rotation steps, each row followed by its count of steps:
The counts run from 0 to 510.
[-11 -15   1   3 -18   9  13  -3  11   8   2   4 -12   1   1   2  10  -9
   6   9 -20   6  -2   0  -1   1   4   0 -16 -10   2   4   4  16  -4   6
 -23  21  -3 -10  15   1   9   2  -1  13   6  -6 -10   9  -6  -1  -4  -1
  15   1   9 -16  -6  13 -17   1  -6  -2   1]  84
[ 11  -3   8   2   5   2  -9  -8 -10 -14  -9  -6   5  -9   0  -2   1   6
  -3  -5 -22  14 -22   0  22   6   9  -5  -4   5 -11   2  -8  -7  17  -2
   2  -4   1 -15  13   2  -7  -1   6   0  -4   9 -19  -2 -23  -6 -12  -5
  -9  13  -8 -11   1  10   2   8   3   8  10]  164
[ -1  -4   5  -8   7   3 -24 -11   9   0  -7   3   7  -3  -2   5  11  -8
  -7  -1 -19 -15  -2   2  -5   7  10  -7   9 -11  13   5  -5  11  -5   2
   3   8  -2 -14  11   4  10   6   0  -5  10  19  -4  16 -10   7 -12  -7
  14  14  13 -10  -5 -12 -12   1   0  -1   4]  406
[ 19  -4  -4  -6  -5   5 -18 -14  -8 -17 -10   1   6  -4 -13  -8   6  -3
  -7 -16 -21   4 -12  -2   6  13   2 -16   0   0  -5   4 -19  -4  14   5
  -4  -7   0   0  13   3  -4  -3   0  12   3   8 -16   0 -14   0 -11 -10
  -9   5   6  -6 -14 -14   1   9   0   5   9]  169
[-10   3   7  -2   0  -2  -3  -3   2   4 -12  13  18   4   2  -5   7  -7
 -11  10  -3   5 -25   2  15 -20   3  -1   2  -4   0   4 -14   1  -2  13
  -1  11   4 -11  18  16  -7 -14   6  -3  10   2  -1  17 -10 -26   6  -4
 -11  -5   3  -8  -6  12 -11   1  -5   6   0]  127
[  9  -4  -8   8   8  18   3  -9  -7 -17   2  10   1   5   5 -21   8   2
  -2  13 -10 -10  -7  -4   7   4   1  -8   4  -3  -4  12  -8   3  13  -4
  -7   5  -2 -14  29   7  10  -7   1   4   3  17 -14   6 -17   4  -2  -2
   3  22  -1  -6 -10  -3 -10   1 -12   7  16]  154
[-15 -13  17  -8  10  -6  -9  -9   5   2  -7 -11  -6  12 -10  15  -8   7
 -22  -6  -8  -2 -12  -8  12 -13  -3  12  -6   3   3  13   5   0  -5   7
   9   2   3 -17  12  13  -8  -5   4  -8  -6  10   2  -1 -11  10   8   7
  -2   2  -5   0  -5  11  -4  17  -3  11 -10]  0
[ -6   0  19  -6   1  -5 -11 -18   9 -12 -16   5  -7 -12 -11  12  -1  -4
  -8   1 -18   4  -2   3   2   7  15   2  -4  -7  -3  -2  -5  -1  -7  -1
  -8 -10   3   0  -2  18   1  -4   6  21  10   1   5  15  -2  -7  14  -3
   2   5   5   0 -16   7   3  14  20  -4  -9]  55
[-18 -13  12   8  -8   6  -5  -5  24  11  -7   0   4   7  10  -2   5 -16
  -9   0 -10   9 -13  -7   0 -12   3   0 -14   4  14   7  13  -7 -11  10
  -5  10   2  -4   5  21  -3  10  12  -1   1  18   9  -4  -2  -4   2   7
   3   4   0  -5  11   5 -19  10  -8  12 -12]  359
[ -2 -12   3   6  13  10  -3  -7  12   7 -15  -9  15  -9  -3 -10  -4  -4
   2   7 -11   5  -7 -13  15 -11   2  -8   1  -2  -8  12  -1  -5 -10  -6
 -10   3  17 -11   4   0  17   6   1  -9  -1  11   6   0 -25 -18  -2   9
  -1   3  -1   3   3  -4   9   6  -1 -11 -17]  270
[ -5 -16  -1  13  10   3  -6 -15  -2  -2 -28 -11 -13 -12  -3  -9  -2  -2
  -1  -7  -4  -1  -5  -9  12   3   6  -2   5 -11   8   4  -8  -9 -14   4
 -15  -5   7  -9   7   7  17  18   8  -5  13  11  -6   3 -10  -6  -3  -4
 -16  18 -12  12  -2   0  -3   9   0 -12  -1]  292
[ -6 -15   0  11  -1  -5   2 -17  10  14 -15  -6  -2  -7  -5 -16   9  -7
   1  -5   9   3  -9   2   3   9  15   1   2  -3  -8   8   7   7   3   3
 -18  -2  -4 -13   3  -5   5  21   8   2 -12   7 -14  -4  -9  -3  10 -12
   4   6 -11  -4  -6  -1  -4  24   6  -9   6]  304
[ -2   5  10  -8  -2   4 -34  -4   9  -5 -15   9   8  -1   1   6   9  -6
 -11  -3 -28  -7  -3   4  -3   5  13   5   5  -9  12   2  -5   2  -5   5
   2  -6   4   0   2   6   5   7   4  -2  20  16  -6  10 -13   4 -11  -5
   9   7  13  -4   0  -9  -7   1   0   7   3]  404
[ 12 -12 -10   4   9  17   1 -11  -5 -17   3   9  -4   7   3 -23   8  -3
  -1   6 -16  -3  -6  -4   6   7  -5  -9  -1   3  -6   8  -5  -1  12  -9
  -9   4   1 -16  23   7  13  -3   0   9   0  17 -12   2 -18   3  -6   2
   3  22  -3  -5  -7  -5  -7   3 -12   7  10]  155
[ -2   0  12  -5  12   3 -10  -5  17   7   4  17  -2   8  -5  -1   9  -7
 -16   9  -9 -21  -7  -3  -9  -7  -1  14   3   2  10  14   7   4 -12   9
   3   1  -1 -16  14  11   6   3   3  -3   1  21  -2  10 -10  10  12  -3
  12   0   1   6  -1  -4 -15  20   4  15   6]  12
[-11 -17   1  13 -12  11   2  -6  12  -3   1  -1  -5   0  -2  -2   4 -12
  -9  -5  -2  -6   7  -5   1   9  -1  -9 -25  -3   7   2  -2  -3  -6   4
  -4  10  -1  10   9  26   8  19   0   9   5   6  10 -11 -12  -3   8  -4
   9   9  -5   3  13 -10 -20  14  -4   7   0]  337
[ -2  -7   0   6 -11  -3 -13 -11  -5  -3   6  -4 -14 -20  -4   5  -1   2
 -13 -10  -2  -4  -7   6  17  11  15  -8   7  -8  -7   8 -15   1  13   8
   6   1  -3 -10  13   3  -5 -18  -2  -2   8  -5 -24  -2  -9  -4 -14   2
 -14   2  10 -17  -2   1  -3  14  -2   3   6]  185
[ -6   5  -2 -21  -6  -2  -5   3  -6   2  -6   4  -1   8  -5  -5   5   2
 -17  -5   3  10 -14   1  19  -7  -9   0 -12 -19 -12  -3 -14  10  -4  -1
   9   1   6   5  23  13  -4  -7   3   8  18 -12  -3   9 -26  -8  18  -7
   4   3   9   2 -14   0  -9  -3  -6   6   2]  113
[-18  -6   2   5 -10  -9  -2  -3  14  13  -2  -5 -10  -1  -4   2  -2   5
 -17  -6  12  -2  -8  -2  15   0   4   0 -11  -7  -6  11   3  -3  -8   1
   6   1  -4  -5  12  30  -4   1  15   1   8  -1   9  -3 -14  -5  22  -3
  -2  -8  -8   0   4   3 -16  21  11   8  -8]  343
[ -8 -11  13   5   4   5  -5 -19  14 -10   0   4 -13  -8   1  -2   9 -13
   4  15 -23  -4   6   3  -6  13  14  -6  -6   1   0   4   7   7   2  -7
 -20   6  -1 -15   2  10  17  -5  -4  16   5   9  -3  13  -2  -4  -2   6
  18  21   9  -9  -1   4  -6   8   2  -5  -6]  429
[ -3   8  11   8   2   3  14 -11  13  15  -3 -10   0  -7  -5  13  -3  -9
   0  -3 -16  13 -10 -12  19   2  -1 -15 -12  13  -6   5  -5 -12  -5   9
 -10   5  11  -3   8   5 -11 -12   9   7   0   2   0 -12 -10  -5  -8   5
 -11  -8  15  -3 -15  10   1  17   6   9  -6]  217
[ -2  -7  -1 -10  -5   6 -30  -6   8 -12  -6   0  -4  -5  -5  -1  -5   3
 -14   1 -19  -9   9  -1   1   8  16   3   5 -20  -6  10  -4  10  -2 -10
  -5  -8   4  -1   4   6   9  -2   1   7  13  -1   0  14 -15   7   5   9
  14   9  18  -4 -15 -11   4  -2   3  -8 -13]  42
[  3   7   0 -10   9  -3  -7  -7  10  10 -10 -13  16  -3 -10  -9   4 -13
  -1 -12  -4  -3  -4 -15  15   1 -10  -6   3   3  -3  12  -9   6  -7   8
  -9   2  12  -1  11 -15   9   7  -7  -4   3  11  -5  -6 -18  -7   0   4
   6   9  19  11 -11 -17   7  14 -16  -8   4]  261
[ -2  -7  10   7  -3  17   7   1   9  14   2  -1 -14   0  -2   4  -4  -8
 -11   0 -16  12  -8  -4  11 -13 -12   9 -13  -4 -16  11   6  -1  -5   6
  -1   8  16  -4   0  -5   0  -1  -8   6  -8  -4 -11 -17 -19   6  -5  12
 -13  -8   9   1   9   2  -5  25  -2  17  -1]  231
[ -1  -3   9  10   3   1   2 -18   8  -2 -21   8   4  -7 -15 -14   2  -3
 -14   6  -2  -7   3  -2   3  -9   2   7   4   3 -10  13  -2  -1  -2   6
 -16  -6  10  -8  -7   5  10  12  -6  11  -7  10  -3   0 -10  -9  17  -4
  -8  -4  -3  11  -3 -15   5  36   4  -6  -2]  285
[ -1 -18 -20  13 -25  12  -5  -5  13   4 -11  -9   3   0   0 -16  -3   0
  -2  -9  -3  -4   8  -7   0  11  12  -8  -5 -13   3  16  -4   2  -2   6
 -20  -7  -6   3  11   7   7  19  10   6   9   3  -9  -2 -10   5   5  -8
  11  -2   1  -4  -7 -18  -7   5  -3  -8   5]  316
[  8  -9  13 -15   4  -1 -22 -12  26  -2  -3   4  11  -1  -8  -3   7 -15
   1   1 -28   0  -7  -7 -11  -1   6   2  -2  11  -3  11   8   2  -4  -1
 -10  -2  -6 -11  -2   5   9   3   1   7  -3  18   1  10 -11  -5   1   5
  23   2  11  -7  -1   0   5  16   7  -1 -12]  32
[  2 -13   6  -8  -1  -5 -26  -1  18   0  -2   9  -6  -3  -9  -2   6  -1
  -7   4 -25  -5  -5   1  -7   0   8   1  -1  -1  -6  12   9   5  -1 -11
  -3   5  -4 -23  -1   9  11  -4  -7   7   7   7  -8  17 -11  -4  -5  10
  11  -4   7 -10  14  -1  -6  15   9   2 -18]  412
[  1   0  -4   9  -3  18  11   1   8  21   4   0 -16   6  -6  -1  -4  -2
 -16   7  -5  -1  -1  -8   8  -6 -11  -3  -3 -14 -13  16   0   5  -5   5
  -3   9  14  -5   8  -2  -2  -9  -6   8  -3  -8  -9 -11 -19  12   5   8
  -8 -13  20   2  -9 -14  -7  21   2  13   0]  228
[-11 -13   2   2  -8  -3  -3  -3  16   9  -1  -2 -11   1  -6  -3  -3   1
 -16 -11   4   1  -5  -7  10   0  -2  -4 -19  -4  -2   8   4  -6  -9  -4
   1   2   0   3   9  33   0   5  15   8  11   1   9  -3 -15  -4  23  -2
  -1  -8 -10   6   8   0 -15  19  11  10 -11]  342
[  0  -5  -1   5 -17   8 -20  -9  -3 -10   2   2 -10 -18  -2  -2  -1 -10
 -13 -16  -8   1  -6  11   9  16  13  -7  -3 -10  -7   4 -11   0  11   6
   0  -4   3   4   3   6  -4 -11  -5   8   6  -2 -23 -10  -7  -4 -16  10
 -13  10  18  -8   1  -4  -2  13  -7   6   8]  187
[ -6   6  12  -4  -8   6  16  -3  13   0   7  16   5   5  -1  -1   8 -10
  -3  13 -11   3  -6   0   5  -6  -5   6 -23  -2 -11   0  -8   9  -6   8
  -8   5   0   5  16  19   9  -7   0  14  11  -5  -3   7 -20 -14  23  -9
  10  -1   2   0  -2   9  -8  11  -2   9  10]  104
[-10  -4   7 -10 -13  12  -1  -7   5   3  -7   2  -1   0   6   1  -1 -20
   0  -1  -4   5  -5   6   5  -1   5   5  -7 -26   0  -1 -13  10 -10  10
  -8  -4   3  17  12  18  13  -8  10   6  21 -11  -6   4  -5 -16   6  -2
   7   9  11  -2 -15  13  -5 -12  -9   4  12]  475
[ -3  -4  11  -4  -8  -3 -22  -3   8 -14  -3  10  -8  -2 -13  -1  -1   6
 -19   2 -24  -8  11   5   2   9   7   9  -6  -3  -9   9   3  12   2  -7
  -4  -2  -2  -7  -1   4   8  -4 -12  17   6   0  -8  10 -14   8   8  13
  17   5  16  -5  -2 -11   3  19  -4  -6 -13]  46
[-13  -1  22  -6   1   0  -4  -5  21  -1  -3  -2   6  15   0   5  -3  -1
 -17  10 -14 -10  -8  -3  -1 -12   3  18  -4  11   0  18   7  -4  -5  11
   2  -6  -1  -4   6  17  -2  -5  11  -1  -7  16   0  -1  -4   2  21   1
   9   0   1  -1  -9   7  -4  22  -3  15   0]  378
[  3   1  -2  -3   1   8   6   1   4   2  -4  19  15  12  -3 -18   8  -3
 -14  21  -3   3  -9  -4  10 -22  -9  -9  -5  -3 -10   8  -5   7   4  -7
  -2   8   7 -11  19  11   4  -9  -4  11   3  -2   3  10 -22 -12  14  -2
   1  -7   2  -7 -10  -5  -9   5  -4  10  -5]  502
[ -2  -3   6  -4  -9 -10  -7  -5   9   7  -8  12 -20  -3 -10  -8   7  -3
  -7   2 -12  13  -6   5   0   5   4   3 -14  -5 -12  -3  13  11  -4  -8
 -13   6   2 -11  -4   6  -1   5   2  29   8  -9 -11  12  -9   5  13  -1
  10  -4   4  -5  -4   6 -11  19  17  -2 -10]  68
[-10 -11  24  -5  11  -5  -7 -28   6 -10 -12  -3  -7 -15 -13  13   3  -9
  -4   6 -15   1  -1   2   6  12  14  -3  -3  -1  -4  -4  -1   6   1  -3
  -8   2  -1 -10  -1  10   5   0   0  12  -4   5   7  13  -6  -8   4  -2
  12  14   3  -8 -12   9   4  14  14  -8 -10]  53
[-14  -9   9  -8   2  11  -8 -14  15   0   3  -5   3  22  -2  -7   0  -5
 -19   7  -5  -7  -5   0  -4  -6   1  11  -1  -2  -1  20   9   7   4   4
   0  -1  -1  -2   8   7  -3  -3   7   2 -21  17   3  -5  -2  11  21   2
  18   7   8  -5 -14  -8  -9  19 -11  12  -1]  374
